One turn sends every row of this set to another row. A few are shown first. Where does it send the rows asked after them?
Nad: [-32  10 -14 -23 -29 -11   5  -1  34 -44 -43  22 -10   1]
femu: [-22 -19 -18 -36  -8   7  11 -29  12 -11  -2  14   9 -14]
Buzez: [ 17 -12 -11  21  11 -36 -22 -40  25   8 -37  -1 -10  18]
makib: [  9  -4  11  -4  43   2  -2  -4 -16  33 -31  -9 -28   4]
defi: [ 31  39  18 -21  14  19  30   5  -9   0 -45   8  13  13]
Sem: [ -3  20  13  17   5  10  11 -32   3 -10  21  14  -7 -20]
Bolun: [-15  16  22 -14  10 -16  -3  48  -9 -37 -37  27 -16  24]
supan: [-16   4  -5 -13 -12 -12 -26  34  10 -37 -62  26 -18  24]
noz: [  0  12  12 -31 -16  12  22  25  -6 -20  -6  35 -36 -26]
gofa: [-12 -10 -20 -56 -24   0  -8  17  27 -20 -36  16  -5   9]
Peda: [ 23   7 -10  31 -41 -34 -28  10  -8  -3 -24  33   7  12]
Fenuk: [ -6   1   2   2 -10 -25  43 -23  10   7 -32  36  23 -15]
mif: [ 49  18  17  31  22  -8  15 -24   0 -23 -11   0  -2   3]
debe: [ -8  20   5  25   1 -28 -14  18 -15   3 -38 -36 -24   4]
goz: [-27  21  -1 -17  -7 -18  16  -8  23 -21 -29 -20 -10  45]
gugo: [-10 -24   0  -8  13   7 -16   0 -15 -31  -9  55  11  -5]
Zamel: [  0  -2  11  34  16 -18 -34  27 -28 -25 -36  23  -8   0]
Fesu: [  6  -3  21 -44  29 -15   8  15  -1  31 -13   7 -23   6]
rinu: [ 58 -12 -18   9   4 -12   0 -27  28  -2 -19  -4 -11 -15]
pilup: [ -7  24  -5  12 -28 -29 -13  22  20 -38 -63  -8 -14  -2]
bazal: [  9  19   1  26 -29   1   0 -25  -8 -56 -34  32 -12 -10]
Rova: [ 61  14   7 -15   2  16  -6  13  -6   7 -11 -17  -7   9]
Vira: [ 30  11  -8  11  13 -15   3  -2  31   0  17  25 -21  40]
Temuk: [ 34  18   5 -16 -29   9 -50  16 -13  -1 -30   5   5   8]
putul: [  9   6  -3   5  -7 -53   2  -8 -20  22 -23   3 -18  44]
Tegi: [-20 -17  -8  -2  10 -28   4  -6  29 -48 -37  46  -6  12]
buzug: [  4  16  18  -3 -21   1  11  22 -14   2  -4  47  28  14]
zuson: [ 45  -4  14 -19  36  -2  24  -9  -2   1   7  11 -17   7]
Fol: [ 41  17 -18  15 -19  16  -4   7  43   1 -34  16  17  -4]
rol: [-31  10  -2   7   2 -32  -1  13  27 -29 -60   4 -29  27]
bulu: [ 35  24  -3  -1  14 -38  25 -35  -6 -26 -51  20 -20 -14]
sese: [-35  20   1 -35 -13 -13  13  27  23 -19 -41  -2 -26  18]
div: [ 19 -19 -25   0 -15   6 -19  13  21  16 -64  -4 -30   9]
zer: [ 26  -9 -13  24  12  -7 -40 -36 -16  -3 -39   7 -17   0]
zasa: [  0  35  38  12  11  -6  11 -24  -8 -24   3  20  11  16]
Gagut: [ 22  14   4 -11 -12  23 -39  -7 -32 -12   5  18 -10  -4]
kani: [ 49  13 -13 -34  -5 -29 -11  17  -6  -6 -14  30 -45  -5]
Nebi: [  8   3   0   0   2   8   3   3  14  22 -24   1 -19 -57]
Fof: [ 11  16  10   5  -1  21 -10  -4 -27 -16 -39   0 -15  56]
Gomo: [ 13   6   6  -5 -13 -22   0  -5  23 -11 -32  30  -4 -63]
deku: [-18   9 -14 -21 -18 -11   9 -12  10  12 -20 -41 -13 -11]
naf: [-33   7   3 -19  -4  -4  -1   4  12 -49 -34  34  -7  40]
Binak: [ 11  -3 -11 -37 -22 -36  17   5 -10  32 -49   7  -8 -12]
Rukev: [ 63   4   3  -7   2   0  -1   9  -2 -16 -23  20  -9 -42]
lelo: [-14 -15  -3   5  18 -14  37 -11  33   7 -18  14 -44   5]

Binak goes to putul
deku goes to debe
Now find these:
Fesu goes to Buzez
noz goes to lelo
Sem goes to Nebi
Bolun goes to Tegi
naf goes to Nad
mif goes to Rukev
defi goes to bulu

One turn sends every row of this set to another row. A few are shown first. Where does it send the rows asked after them?
Zige: [ 19  -5  -3 -18  33  39 -40   3   8 -22 -24  17 -35  12 -16]
Sedup: [ 25  22  27  35 -30   5 -14 -35  25 -25  12 -10   0  10  -5]
lat: [ -9  -1  13  -3  28 -10  20  27 -11 -23  -3 -24  14  29 -22]
Burem: [-17  -1  23  24  36   6 -46 -33  11  19   5   0  10  47 -11]
Guvor: [ 23  21  40  41 -11   7 -21   4  -7  10  -7  29 -48   3 -27]
febub: [  9   4   7  -7   1  -9  11  43 -16  -6  -9 -35  10  30 -12]
tul: [ 22  17  33  29 -40   7  -2 -24  29 -17  -5   0  10  -3  -5]
makis: [  7  -4 -11  15  25  63 -35  -4  -8  21  -3  -2 -42  20 -34]
lup: [  2  -9  25   8 -14  13 -35  -2  14  51 -25   0  25  31   4]
ludo: [-32   2  -6  14   1  12 -30  14  23 -16  48  -8  17  21 -24]
Livov: [  7  30  32  32 -39  -5   1 -13  21 -11 -10  14   6 -11 -17]
vopot: [  7 -16  -8  11   5  69  16   7   5  33 -16   2 -17  26 -31]
rof: [ 20 -12 -13  11   6  71 -15   1  -1  30  -6 -11 -30  31 -23]
soz: [  5 -16  27  11  11  19 -56 -27  17  28 -10  -6  18  35   7]
tateg: [ -4  -1  -4  -8  50  32   1  -2  13 -28 -16  27 -26  27 -30]
toz: [ 20  -2  11 -15   0  -3 -27  40 -18  -9 -14 -36   3  13  -4]
Muku: [ 10 -11  19 -15  26  -1 -39  22 -13 -28 -12 -27   2   0 -10]
Tusul: [-27   1  -3   5 -29  13 -27  38  22   5  25  -1  24   4 -19]
benu: [-37  11  -8  14 -14   6 -21  32  18  -2  38  -2  17  16 -27]
luvap: [-20  11  20  19  -6  -4 -13   6   6  55 -19  12  21  40 -14]
zar: [-13  -2  -5  16  35  56 -18  -1  -7  20 -11  17 -36   9 -48]
Viruk: [  0  43  26  40 -27 -14 -10 -18  12 -16   3  12  -7  -3 -25]
kor: [ -8 -11  21  -7  43  -6  -9  15  -9 -37  -6 -19  10   9 -20]
Fot: [ 21  -2  53  34  -7  18  -4  -4   8   2 -20  39 -28 -11 -23]
kuf: [ 30 -16  52  36  -4  29  18 -19  20  -7  -8  24 -17  12 -13]
von: [ 35  21  31  48 -10  11  -9  -6  -6   5  12   8 -49  35 -19]
nezem: [  0  10 -13  -5  25  27  34  17   9  -8 -16  19 -21  47 -29]
bado: [ 35   4 -13 -21  -1  39 -32  26   2   3 -28   5 -36  24  -6]
Bosa: [-33  16  18  28  25  -9 -19 -14   4  36  -2  12  12  49 -23]
miz: [-14  -9  -3  14  22  60  13   6   1  27 -19  19 -20  13 -45]
zuru: [ 40   0  38  45  -7  25  14 -20  11  -4  11   5 -31  40 -11]
kuv: [ 24  13 -19 -12  -6  32  14  34   3  12 -23   6 -27  46 -15]
Dud: [ 12  39  24  41 -21  -7 -19 -31  15 -25  16  -4 -11  10 -17]
Ralub: [-20 -14   0   6  -6  24 -40  10  31 -19  41 -11  23  12 -12]
seze: [-17 -14   1   0 -24  24 -38  25  30  -5  27  -7  27   1 -10]

Tusul goes to Ralub
Muku goes to lat
miz goes to rof
Now find these:
lup goes to Burem
Fot goes to zuru
tul goes to Dud
kuv goes to Zige

One turn sends every row of this set to another row. A few are shown first. Where does it send the rows asked after them?
seras: [ -9  29   2 -43  14  24  30  22  18  25 -10  28  30]
Mar: [ 51  -2 -48  -2  15  22   7  11 -28   7   4 -22   1]
piben: [-36  23   4 -37 -16  12 -21  35   8  43  15 -27   3]
nor: [ 52  -5 -31   5  22   9  30  12 -28   7   2  -7  13]
vado: [ 42  -7 -35   6  13   9   6   7 -30  21  20 -40 -10]
biz: [-27   7  21 -19 -15   4  32   5  17  54  19  -3  22]
bedob: [-33  20   7 -54  -7  32 -16  22  15  24 -12   5   6]
kugu: [ 40 -21 -16  17  19  -1  18   7 -34  28  14 -28   3]
Rokoz: [ 47 -18 -13  13  15  -6  20  13 -31  26  14 -21  -5]
tapeb: [-30  16  21 -47  -2  20   5  23  15  24 -14  17  16]
dab: [ 40 -15 -26  11  12  19   3   2 -34  23  17 -33 -13]
Sakud: [-10  35 -28 -57   2  49 -13  18  18  27  -3  -3   6]
Zava: [-13  17  -3 -35 -11  28  29  10  21  30  -7  28  39]
reme: [ 49 -11 -39   3  15  33   0   5 -32  10   4 -15  -2]
sidat: [-38  11  33 -39  -5  10   4  21  13  35  -1   0   6]
lutol: [ 49 -13 -32   4  10  10  -3  13 -30  24  13 -34 -16]
tel: [-22  26   9 -40  -4  13  10  41  12  23 -10  20  35]
pima: [-21   9  10 -38   4  24  21  38   9  30  -7  33  33]
todes: [-28  23  -1 -39  -2  20  -9  12  13  54  25 -36 -15]
puti: [-21  16 -20 -51  -5  49 -20  36  11  30  -5  10  13]
zaku: [ 56 -14 -23   5  20   5  24  16 -27  12  -1   0   8]
Tofaz: [ 42 -11 -18  13  20  -3  30  10 -32  20  17 -26   1]
vaf: [ 50 -12 -23  11  21  19  22   7 -32   9   1   1   9]
kodas: [-29  12  -7 -31 -25  24  -7   3  18  56  25 -30   1]
susam: [-35   7  -1 -38 -12  26 -21  30   7  53  20 -24  -8]
funu: [-39  15  18 -46 -10  21 -15  19  13  35   1 -12  -5]
Pomo: [-35  19  27 -27  -7  -6  11  37   8  42  11  -5  18]
Riru: [-24  30 -14 -50 -12  32 -21  40  13  25  -6   0  18]
Povuk: [ 42 -16 -37   7  14  16  -5   8 -33  24  12 -36  -4]
gipu: [ 56  -9 -43  -3  14  20   1  16 -26  10  -1 -12  -2]
fozem: [ 47 -17 -23  11  23   7  23  13 -32  15   0  -5  17]
Ler: [-37   0  29 -24  -1   3  18  33   5  53  19  -1  11]
vap: [ 51 -12 -43   0  20  25   2  12 -31  10  -3 -12   9]
geras: [ 42 -18 -11  18  19   6  24   3 -34  23  14 -16  -1]
dos: [-26  17  29 -25  10  -3  35  16  12  50  18  -6   9]
Sagi: [-13  21 -30 -46 -21  48 -11   8  22  33   0   0  20]

tel goes to Pomo
Rokoz goes to lutol
vap goes to fozem
Now find these:
biz goes to kodas
pima goes to Ler
nor goes to Tofaz
geras goes to dab
bedob goes to tapeb
Sakud goes to seras

